One turn moves each row of this set onto another row. After a few examples, where does it send each row asked below?
Rilar: -3,8,3,-14,-2,-21,20,-18,-6,1,9,6
norol: 11,8,17,-21,0,8,24,-8,-1,-8,-5,8
Neso: -1,6,4,0,7,-13,7,-9,-4,8,5,-11
zuti: -6,0,1,-11,5,-20,19,-16,-12,0,7,2
vekuv: 10,8,18,-23,-2,8,21,-9,0,-6,-7,11
Zelel: -15,12,15,-5,6,-12,18,-10,-12,-2,-12,9
tefe: 1,14,14,-9,-2,-11,20,-7,3,14,5,-7
mafal: -1,5,-3,-10,0,-15,20,-14,-15,1,3,-4
rir: -5,24,10,-6,-4,-9,19,-10,-9,-1,-13,6
gad: 9,8,10,-16,4,-4,12,-13,11,-13,2,20
fanog: 8,8,17,-18,-4,10,13,-10,1,-7,-5,18
Gusa: 0,8,-7,-8,-1,-16,23,-11,-4,5,4,-2
Kof: -3,11,20,-11,1,-16,16,-11,3,11,10,0
Dipi: 0,9,7,-3,4,-8,17,-4,-1,14,2,-12
Pasev: 7,6,10,-18,4,-4,8,-13,10,-11,0,22
Voboz: -4,4,1,-12,1,-16,30,-9,-4,8,3,1
mena: -1,7,11,-5,5,-15,2,-15,-9,3,9,-7
Gav: -10,18,2,2,4,-15,13,-9,-2,-2,-11,10
nuku: 11,2,7,-14,6,8,11,-11,-11,-15,-5,2
pemi: 1,14,21,-12,-3,-6,2,-12,9,7,8,3
Nini: 12,7,-5,-7,7,2,11,-6,10,-11,-4,9
lal: -1,3,17,-8,5,1,-1,-10,-9,4,2,-9
Vopa: -6,21,9,-4,-2,-10,12,-13,-14,-5,-12,6
Kosik: 0,-1,15,-14,5,12,21,-1,4,-1,-10,16
Pezuf: -13,13,10,-2,6,-9,21,-6,-10,1,-15,6
luru: 10,4,3,-9,1,14,7,-7,-4,-9,-9,9
ped: -1,8,7,-17,-4,-16,28,-14,-8,5,5,2
Befep: 2,1,10,-12,5,2,4,-11,7,-10,-2,24
fatun: -2,-8,13,-13,17,-1,14,-9,-1,-13,-1,14
guli: 4,12,6,-3,1,-1,-2,-7,5,7,2,-7
vovum: 11,6,-5,-8,6,4,11,-5,11,-6,-7,10
nur: 1,-3,9,-14,12,6,24,0,8,0,-10,11
riseb: -1,9,24,-13,-1,3,13,-5,2,12,1,-6
kagib: 1,-3,8,-11,14,5,26,1,7,-4,-7,9
tapo: -2,-9,11,-14,16,1,9,-10,-3,-11,-4,15
bon: -11,20,9,-3,2,-16,16,-10,0,-1,-10,14
zerus: -1,-7,11,-10,10,9,7,-8,-6,-9,-7,15
Sor: 11,2,5,-14,5,10,8,-10,-10,-12,-9,3
begus: -5,7,21,-11,4,-17,9,-15,-6,6,10,-2
terez: -8,1,20,-8,10,-8,-1,-11,4,6,7,2
kam: -5,4,13,-4,8,-1,10,-1,11,14,1,-4
tobe: 6,3,1,-6,5,8,12,-2,12,-3,-8,17

Rilar moves to zuti
Vopa moves to Gav
Sor moves to vovum
And these:
Nini moves to kagib
luru moves to tobe
guli moves to kam
tefe moves to Kof

